Each named turn below is shown by a few rows before and after it. Which turns, in which order, take the first row of each later pair to the second? The first pair is answered.
T:
[ -6  14  20 -19 -12   1  10   5 -10  37 -23   5 -20  44  -5 -13 -22 -15
   6   3  -9 -22  -9  -5  -4 -15   6  24 -22   4   9  -7  -9  10   2  -2
 -13]  ->  [  3   3   8 -14 -18   0   6   9 -10  36 -24   8 -24  37  -8 -13 -29  -4
  -5   0  11 -35  -6 -11 -13 -14  13  23 -23   5   3  -4  -3   2  -4   1
   0]
[ -8  25  30   7  17  44   6  17  -6   5  20 -12  32  26 -25  -1  12  -2
  24   3 -43  50   9   9   8  14  -3   5 -25 -13  34 -45 -23  -8  25  -2
  -9]  ->  [-11  16  20  22   7  29 -35  42 -19   0  14  -2  23  51 -35  11   2 -21
   7   2 -14  30  -4  -5 -11   7   7  -1 -41   4  48 -35 -12  -6  28  -4
   1]
[  9   3 -20  -1   1  -4 -19 -35 -32  19 -13 -14  -8  46  -6 -21 -10   3
 -19  -5  17   0 -24 -19 -16 -11 -36  15  -1  33  17  12   8  12   4   7
 -11]  ->  [ 22  -7 -29  -3  -4   0  -9 -39 -29  18 -13 -14  -9  25  -4 -28 -20  23
 -23  -7  30  -8 -14 -21 -23  -8 -31  16   4  31   6  11   8   4  -5  11
   1]
[ 31  11 -12 -25  14  -7  17 -25  -2  30  10 -37  13  13   7  -5  20  14
   6  31 -38   9  -7  -9   4   8  -8  15 -29  15  12   9  -4  -7  20  -9
  10]  ->  [ 24  11 -13 -16  11 -16  -2 -13  -6  27   8 -33  10  34   1   1  17  -2
   0  34 -29   4 -15 -12   0   3  -6  12 -36  24  20  15  -1  -3  22 -13
  11]
S:
[-16   7  24   5  -6  14  46 -26  21   0   2 -15   5 -43  15  -9  10  19
 -11  13 -16  17  32  14  -8 -15   2   4  15 -43   1  -2 -11 -20  -3   3
  20]  ->  [ -5 -28 -21  31 -13   4   1 -14 -16 -19  17  -1  -2 -19   1   0   4  22
 -32  14  26 -18  27 -12 -33  -2   1  -1   6   9  10  20  10 -16  11   7
  52]
[-29  38   0  -4   5  -9 -38   8 -10  16   4  14  -2  45  10   8  14 -40
   9  -5 -20  10 -23   9  -2  -4 -32  16   4  20  21   4   5  33   9   8
 -16]  ->  [-28  39   3 -11  14  -6 -22  -3 -11  18   8   6   2  40  17   2  20 -31
  17   0 -37  16 -18  11   3   2 -36  21   4  17  19   2   5  33  13  10
 -17]
[-16  12  -1  -4   0   6  14  -9   2  -2  -2  -2  -5   9   1   2   7  -9
   8  -6 -16  14   0   0   4  -6  -2   2  -2  -5  -2   0  -2  -4  -1   4
  -7]  ->  [ -9   2 -16   3   2   3   1  -9 -11  -7   8   0  -7  16  -2   0   7  -4
   3   0  -6   1  -1  -8  -2  -1  -3   2  -6  15   0   7   7   0   5   7
   7]
[-20   2  29   4  22   5  -2  15  27  14  22  27  -1 -14  12  36  17  -7
   7   7  -7  21  16  30  10   7 -26 -14  -7 -16 -15 -18 -19  -1  -2   0
  -4]  ->  [ -8 -18   7  11  29   4 -10   7   0   3  38  28  -3  -6  10  32  21   8
   1  18  -1   1  24  13  -3  22 -33  -9 -13  15 -12  -6  -7   3  14   5
  20]
C:
[ 12   1  31 -16  -1  -8  12  26   7  14 -25  -1  -8  -3  -1   6  -6 -18
  -9  14  16 -21   3  -5 -35 -15  35  -4 -41 -34  18  -9  -2 -19  -5  -8
   9]  ->  [ 24  -8  26 -13  -1   1  27  15   8   9 -15  -2  -5 -23   0   1  -9   2
  -6  16  14 -22  15  -5 -32  -8  36  -4 -34 -41   5  -9  -4 -24  -9  -6
  14]
[-16   0  19 -12   3  -8 -27  23   2  -7   3  19  -3  21 -24 -12   3 -44
  13  15 -19  29 -29  20   7 -14  17   3 -13  23  21   2 -12   9 -13   1
 -18]  ->  [-11  -3  32 -17  12  -1  -7  27  11 -11  11  12   6   4 -16  -8   6 -42
  21  25 -29  29 -15  26   6  -6  27   0 -18   3  14  -8 -22   7 -17   2
 -18]
[  4   0   1 -11  -7 -11  -7   0  14   7 -21  -1  -4  -2   1  -5 -17   8
 -15   5  25 -13  10   0 -14 -20  13   1 -12  -4   5   3  11 -17  -8   0
  12]  ->  [  5   0   5 -11  -7 -13  -6   5  15   8 -20  -1  -3  -2   1  -3 -17   5
 -15   5  22 -13  10   2 -17 -22  13   0 -14  -8   8   0  10 -16 -10  -1
  12]
[-19 -19 -21  -5  -3  11 -24 -33   1  -6   0   9 -12   4  -6   7  -5  23
  35   8  16  22  13   2  36  -5 -27 -10   7  49   4  21  10 -13  -4  20
 -19]  ->  [-29 -11 -13  -5  -3   5 -37 -20   4  -3  -7  10 -16  23  -8  11  -5   6
  34   6  14  24   3   3  32 -12 -27 -11   0  45  15  19  12  -9  -1  17
 -26]
Now pairs of rows:
(two turns a pair)
[ 55 -49 -23 -13 -32 -17 -21  29   8 -28  43  24  32 -26 -10  14  -6  25
  -5 -22  12 -27  20  -2   9  25  28 -55  31  33 -23  14 -11 -29  -5 -16
  13]  ->  [ 28  -9  12 -32  -8  -5  11   9  15 -13  49   7  52 -11   6  11  27   2
  30 -17 -60  17  13  22  51  27   2 -47  40  24 -21   4 -32  -6   9 -20
 -30]
T T
[  2 -13  -8   3  -8   4   4  11  27   4 -32   2  -9   2  -5 -16 -31  14
 -15  -5  29  -7 -12 -18 -35  15  16  -5  -9 -27   6  -2   5 -11  -9  -6
  -4]  ->  [  5  -8  -8  -4  -6  12  24 -11  25   6 -30  -3  -7 -11   0 -28 -28  31
  -6 -11  16   7  -4 -11 -22  18   0  -1   5 -25  -5  -6   1 -11  -9  -1
  -5]
T C
[ 13  19  14  17  -6  -4  40  -4 -19  44 -23 -30 -14   6  59  -2  -2 -18
  12   5 -48  54 -22 -17 -14  -3  10  25  -1 -15  11  12  -1  12  15   8
  22]  ->  [ 20  -9 -24  43 -19 -14 -10  15 -41  23 -13 -14 -26  17  42   7 -16 -18
 -14  -3   2  21 -26 -39 -31   6  17  14  -6  23  11  32  14  13  16   9
  49]
C S
[ 14  20 -19 -10 -36  -5  21 -12   7  -3   2   7 -15 -28   2 -18  19  18
  23 -22  25  19   5 -23  34  -7  -4  -5  27 -17 -11  18   7 -24  -9 -14
  -3]  ->  [ 12  12 -34  -3 -40 -11  -2 -11  -8  -8   2   9 -20  -3  -3 -19  19  12
  18 -23  34  10  -6 -35  30  -6 -10  -5  18  14   0  26  20 -18   1 -12
   4]
S C
[-16  -8  36  -7  17  25 -25  61  47  15  -2 -26  -8  -2  22  -7 -14 -45
 -33  32 -19 -30   3  38 -13 -11  18 -10 -27 -28 -18 -39 -49  -2   6   1
 -16]  ->  [-11  -9  35  -8  26  35  -5  47  44  10  10 -28   1 -16  25 -10  -7 -35
 -24  33 -35 -23  15  41  -3   1  10 -10 -21 -29 -25 -41 -56   1   9   2
 -16]
C T
[ -4  18  14 -28 -15   2   7  -6  31   5 -32  12  -4 -22   1 -15 -17  15
  -4 -23   9  30 -10  11  11 -11   8  -2   8 -40  -3  -9 -11 -17 -22   9
 -28]  ->  [ 10 -10 -37 -14   1   7  -6 -36 -23  -2  -6   9  -5   8   0 -29  -1  44
  -4   3   3   9  -6 -19  -3  13 -25  13  -1  35   4   7  15   0  22  19
   8]
S C
[-35  22  27 -37   2   2   9 -16   9  19 -29 -15 -22  36  16 -15  -2 -19
  20  16 -30  30 -34  -4   6 -21 -12   4   4  -1  19   1   0  17 -11 -32
 -16]  ->  [-31  10  27 -24   0 -11 -18  12   7  12 -26  -9 -27  49  10  -1  -7 -38
  12  23 -12  11 -37 -12 -11 -18   3  -4 -15   0  30   3   5  16  -8 -35
  -6]
C T
[-11 -14 -10  16   7  -6 -27  14  -5 -17  16  10   6  15  -3   8   0  -5
  -4  -7  13  -2  -1   8   6  14  -1  -3  11  15   9  11  -5  13  -9  -5
   0]  ->  [ -7 -15 -15  18   4  -6 -24  12  -5 -16  12  10   3   7  -5   7  -7   6
 -10  -7  22  -8   1   6   1  12   2  -4  12  14   3  12  -1  10 -13  -5
   5]
T C
[  0   8 -14  18 -32 -22   8 -36 -20  -2   8   9 -10 -17 -16 -24  -4  25
 -14 -34  64  29 -18  -6  13  14   1 -31  14   3 -19  26  12  12 -32  -7
  22]  ->  [-22  29  11  18 -35 -36 -18  -5 -13   8  -6   9 -12  24 -17  -8  -1 -27
 -13 -29  52  32 -42  -4   8  -5  11 -40 -11  -4   6  22  11  20 -23 -16
   1]
C C
[  4  -7  25  -3   9 -15   7   8  -3   8  -8  -5  -9   8  -3  -4  23 -26
  10  24 -19  -9  -1   5  -7 -11 -20   1 -11 -19  33  -3  -5 -20  13  14
 -17]  ->  [ 12 -19  16   3  13 -12   5  10 -10   0   3  -5  -9   3  -5  -3  23 -19
  11  31 -15 -20   5  -3 -15   0 -16   0 -16 -10  30  -1  -4 -17  17  16
  -2]
S C
[  7 -10  26 -12  -6 -14   6  34  22  18  -7  -5   5  -6   4  19  12 -29
  -2   3 -11 -12  -8   2 -27  -2  28  13 -10 -38   1 -17  -4  -8   8  -2
  18]  ->  [ 23 -31   0  -9   6  -4  24   5   1   9  14 -10   8 -18   9   5  20   7
   3  15 -18 -23   7  -9 -32  19  17  22  -4 -11 -10 -10   4  -4  24   6
  40]
S C
[ 40  13 -33  -2  -8 -18  -6 -13   5  33 -41 -10  22  72 -21 -14 -16   7
 -10 -14 -11 -18 -41 -14 -17 -22 -43 -10  -3  62  34   9  39  10  14 -22
   4]  ->  [ 39  22 -19  -8 -25 -26 -11   6  31  39 -62  -2  15  56 -25 -11 -32   1
 -20 -30  11 -13 -46  -6 -22 -40 -23 -16   0  27  31   0  33  -5 -12 -27
  -6]
S T
[ 25  10  29 -18  -7  17  10  -6  31  22 -24 -19   5  39   6 -12  13 -12
   0  21  -8  14  12  -4  16   3 -34   4  18  -8   5 -10  14 -19   8  -5
  13]  ->  [ 39 -14   2  -4 -15  13  -5  -4  15  10 -14 -12  -1  36   0 -12   6   5
 -11  23  18 -10  20 -16  -2  10 -30   3  18  15   0   1  24 -24   9   0
  36]
S T
[ -5 -37  14  20 -19 -13 -10 -21   5  -7 -19  10  -3  18  -2  -8 -19  38
   1 -16 -14   7  -4 -27   1  -7  -6 -16 -16  -1 -32   6  17  11 -33  -4
  50]  ->  [-13 -20  33  10 -16 -13   2 -23  18   3 -31   4  -2  19   5 -11 -14  28
  10 -16 -34  25  -9 -19  10 -16  -5 -13 -14 -16 -28  -1  10  10 -36  -8
  31]
C S
[ 27 -15 -20 -24   3  14  35 -16 -26  25 -10 -18  -1  -7   6 -23  -7  24
 -34  16   8 -34   3 -19   7  -9  19  11 -37  60  13  -1  21  -8   2  12
  44]  ->  [  5  -3 -14 -12 -26  -5 -11  17  -8  18 -27   2 -12   3  -9  -4 -25 -10
 -52 -19  50 -32 -18  -8  14 -29  33  -9 -26  53  17   6  16 -11 -27   4
  24]
T S
[  7  -7  71   7 -29 -58 -69  17   8 -34 -16 -21 -15 -10 -14  -2  -6 -15
  15 -15  40  10 -12  -3  15  -9  37 -12   7  24 -26  15  -9 -20 -32 -20
  -4]  ->  [  2   8  92  -9  11 -47 -31 -11  -4 -17  -4 -48   6  18   2  -8  31 -22
  48  19 -37  30 -11  -1  33   6   9   7  -6  31 -11   3 -14   1   8 -23
 -18]
S T
[-11  -1  10   7   9   4  -4  28  -2  -5  20   1   4  18  -4  13  -2 -24
   8   0 -20   1   6   4  14   7  -7 -15  -8  -9   1  -5  -9  14  -2  -4
  -5]  ->  [  7 -22  -7  11  -1   3  -6  33  -2 -11  20   6  -2  -3  -8   6 -17   0
  -9  -4  11 -17  17  -3  -4  10   5 -14  -7  -9  -6   0  -1   2 -11  -2
  15]
T T
[-25  38  19 -25 -16  21  16  10  14  21  13  13  26 -11  19   2 -30  -6
 -34 -16 -17  -3   0   9  16 -52 -39   5  20  -3   2 -19  15   2  25   9
  22]  ->  [-26  38  29 -22 -13  18   8  23  17  21  13  15  25  -2  17  12 -30 -23
 -34 -11 -18 -10  -6   8   9 -53 -29   0   9 -10   8 -20  12   5  28   6
  23]
T C
[ 21 -14 -25  -3 -25 -31  -1 -65   2   0 -14  51   7 -16  17 -32  32  33
  -9  -2  33  -8   1 -15 -19  -7 -22  -6   2  33 -13  17   8 -19 -14  26
  20]  ->  [ -4  26  18 -23 -30 -38   5 -57  33  26 -43  49   6   0  24 -32  31   1
   0 -14  10  23 -20   4  -6 -36 -19  -8   2  -2  -1   0  -5 -16 -24  17
 -17]
C S
[ 13 -23 -35  19 -36 -14 -39  24  -4 -20   0  29 -23 -18 -17   1 -21  18
 -34 -12  80 -33  -8  -6 -38  -7  17 -11   3  -5  -8  27  12 -15 -18   1
  25]  ->  [-25  48  48 -25  -6  -4  25   4  42  19 -19  -2   2  -7   9  -3  13 -23
  18  -4 -29  38 -21  35  12 -25  -4   2   7 -63   3 -11 -21   1 -14 -13
 -45]
S T
[ -7   4  18  10   9  -7 -28  38  10 -17  10   7   8  15   0  26  11 -35
   9   5   1  -8  -5   7   2  11   5 -12 -12 -12  18   3  -8   7   4   0
  -7]  ->  [ -2  -2  13   8  16  -4 -24  34   4 -14  14   2   9  20   1  23  15 -33
  11  15  -3 -14   0  -1  -6  15   3  -6 -21  -6  22   3  -1   9  14  -2
   2]
S T
[ -2  22  15 -23 -34 -11  28 -15  39  42 -45   7 -13  -8  12 -32 -62   4
 -15 -39  11   3  -4  22 -22 -41  25  14  11 -23  -5 -20 -34  -3 -37  -9
 -13]  ->  [ 23 -13 -31 -11   9  11  45 -61 -25  32   3  -9  -3  10  23 -45 -25  42
   4  13 -31 -19  20  -9 -31   7 -13  36  -5  48  -1  -6 -12  19  26   5
  30]
T S
[ -4 -13 -11  15  15  -8 -50  22 -37  -9  23   4  -7  58 -11  31  18 -41
 -10  17   1 -17 -13 -20   3  20 -11   3 -28  44  27  12  16  14  43  -5
   8]  ->  [ -8  23  44 -17 -18  -5  -2  37  46  13 -24   9 -13 -17  -5  18 -17 -28
 -16 -25  18  18  -7  19  13 -23  29  -3  -2 -65  -4 -19 -14 -23 -28 -10
 -30]
T S
[ 37 -52   2  30  34  55  35  12  27 -56  32  39 -15 -24  37  24   6  35
  30  45  -4 -36  -1  -9 -10  31  24 -19 -27 -41  -1  19 -15   5  -9  -3
  33]  ->  [ 31 -55 -48  44  11  45   4 -20  -2 -57  23  52 -36  -3  24   4  -6  64
  10  19  32 -33 -16 -25  -4  21  -3 -13   1  19  -4  42  13   8  -7   2
  42]
C C
[ 11  -8  14 -13  35 -13  62 -25  -1  46 -13 -32  -1   4  -2 -37   7  40
 -22  33 -64  10  -7  25  11 -34 -30  40 -27  -4  16  -8  21  -2   5 -18
  15]  ->  [ -9 -13  -2  16  17 -38 -19  15 -26  32 -15 -12 -14  64 -22 -12  -1 -13
 -43  26 -22 -13 -37  10  -2 -43 -26  23 -45  36  43  11  33   7  13 -22
  17]
T S
[ 10   2 -14   3  -8   4   9 -24   0   7 -11   1  -5  -7  -6 -17 -16  27
 -17 -11   8  -6  -5  -7   2  -7  -7   8  12  -1  -5 -11  20  -4  -3   2
  -3]  ->  [ -9  17   3   0  -2   3   6 -22  -1  12  -7  -2   0  15  -7 -11  -4   2
  -6  -9 -13   9 -16   0  14 -11 -19   8  11   4   3 -12  13   8   4  -4
 -23]
T T
[ -4  16  27   5  38  22  -9  60   4  32   9 -22  -9  14   6  15  27 -40
  -7  59 -33 -17 -25   0 -13  -5  10  42 -59   7  26  -5  -1  18  37  -7
  -2]  ->  [ 24 -13   8  12  31  27  -4  67   4  19  15 -16 -12 -21   4  13  12 -14
 -23  58   3 -45  -7  -8 -36   4  30  38 -64  -4  16  -3   3   2  25  -6
  25]
T C
[-45  45  48  -8 -12 -20  -8  24  25  10 -17  15   8  15  -3  16   0 -49
  22 -38  -4  43 -11  19  49 -26   7 -22  30 -39  -1 -28 -12   5 -13 -15
 -65]  ->  [-28  21  51   5 -13 -25 -24  65  29   0 -13  20   7   6  -9  34 -11 -63
   7 -24  21  10  -3  14  18 -23  40 -31   3 -59   7 -29 -12  -6 -17 -21
 -43]
T C
[  2 -18 -17  12  13  11 -10   4  -4   2  17   7  -5  10   1  -4  27 -25
  17  21 -14   2   6  -8  16  29   0   7 -12  23   1   4   9 -12  15  -6
   9]  ->  [ -9   0   2   5  -9   1 -19  30  25   2  -6  17 -10   3  -5   2  10 -42
  11  -1   7  13  -5   4  18   8  18  -5  -6  -8   0  -1  -1 -23 -13 -10
 -12]
T S
[  8 -22  29  11  -4  -4 -12  31  19   8  -2  -5 -22 -11  -3  31  -4 -25
  -1  -8   1  -7  19  10   9  20  36  -5 -16 -25  27   9 -24  -5 -25  -1
  20]  ->  [ 23 -34   9   5  10  14  22 -10   2  10  14 -16 -13 -31   6  12   7  17
   7   1 -19  -1  34   4  14  38  16   9  -4  -5  12   9 -19  -2 -10  10
  31]
S C
[ 13  -8   6  -4   5  19 -21  58  16 -22  31   8  12 -31   3  12  18  -2
  10 -11  16 -14  10  26  13  28  21 -49  -7 -51 -17 -15 -22 -42 -29 -32
  -2]  ->  [ 30 -26 -32  -5  18  33  -1  11 -16 -24  51   3  12 -38   8 -15  26  50
  16  -3   7 -15  25  10  16  47  -7 -32   9  -9 -29  -3  -8 -38  -7 -18
  22]
S C
[-16  32   2 -17 -27  -3  32 -24   6  31 -35 -10 -22  -4  11 -35   0  23
 -20 -35  -6  37 -21 -20  -7 -14 -36  21  44   9 -12 -22  26 -13   7 -10
 -15]  ->  [-25  42  22 -19 -26 -13  23  -4  12  34 -44 -14 -21  17   9 -25   1  -8
 -17 -29 -11  37 -32 -18 -11 -22 -28  19  29  -3   2 -28  22  -9  10 -16
 -25]
C C
[ 18  -9  13  -2  21   1  -7  31  16 -11 -11  -4 -23  15 -17  16 -26 -22
 -35  10  46 -15 -17  -9 -30 -31  24  20 -16 -16  30  10  15 -20 -13 -11
  15]  ->  [ 36 -18  10 -12  31  20  42   1  18  -7  -2 -13 -14 -28  -5  -1 -20  21
 -25  18  28  -8   7  -8 -25 -19  19  30  -3 -31  13   2  14 -26 -15  -3
  26]
T S
[  3  -7 -13  -9 -40 -11  -9  -8  -3  -1  -9   8 -19 -22 -11 -12 -17  21
 -23 -25  60 -39  16 -20 -28 -17   9 -16  -6  -3 -39  11   2 -18 -28   4
  22]  ->  [  3   2  -4 -24 -33  -3  26 -32   8   7 -11   1 -11 -41  -2 -26 -11  39
 -10 -24  35 -17  26 -10 -11 -14   3 -10   8 -19 -50   3  -4 -20 -30   5
  11]
C T
[  7  70   1  -7  -6 -14 -49 -21  31  37 -66 -39 -10  63   7  13 -26 -24
 -12 -27 -11  29 -48  -6  -6 -24  -2   1  -4   5  41 -23  -5 -27 -28 -23
  -8]  ->  [ 29  44 -25  -6  20  -2 -37 -47  -8  34 -41 -50  -2  77  13   6  -6  -2
  -6  13 -40   9 -36 -27 -21   2 -19  18 -22  47  50 -18  14 -14  13 -17
  26]
S T
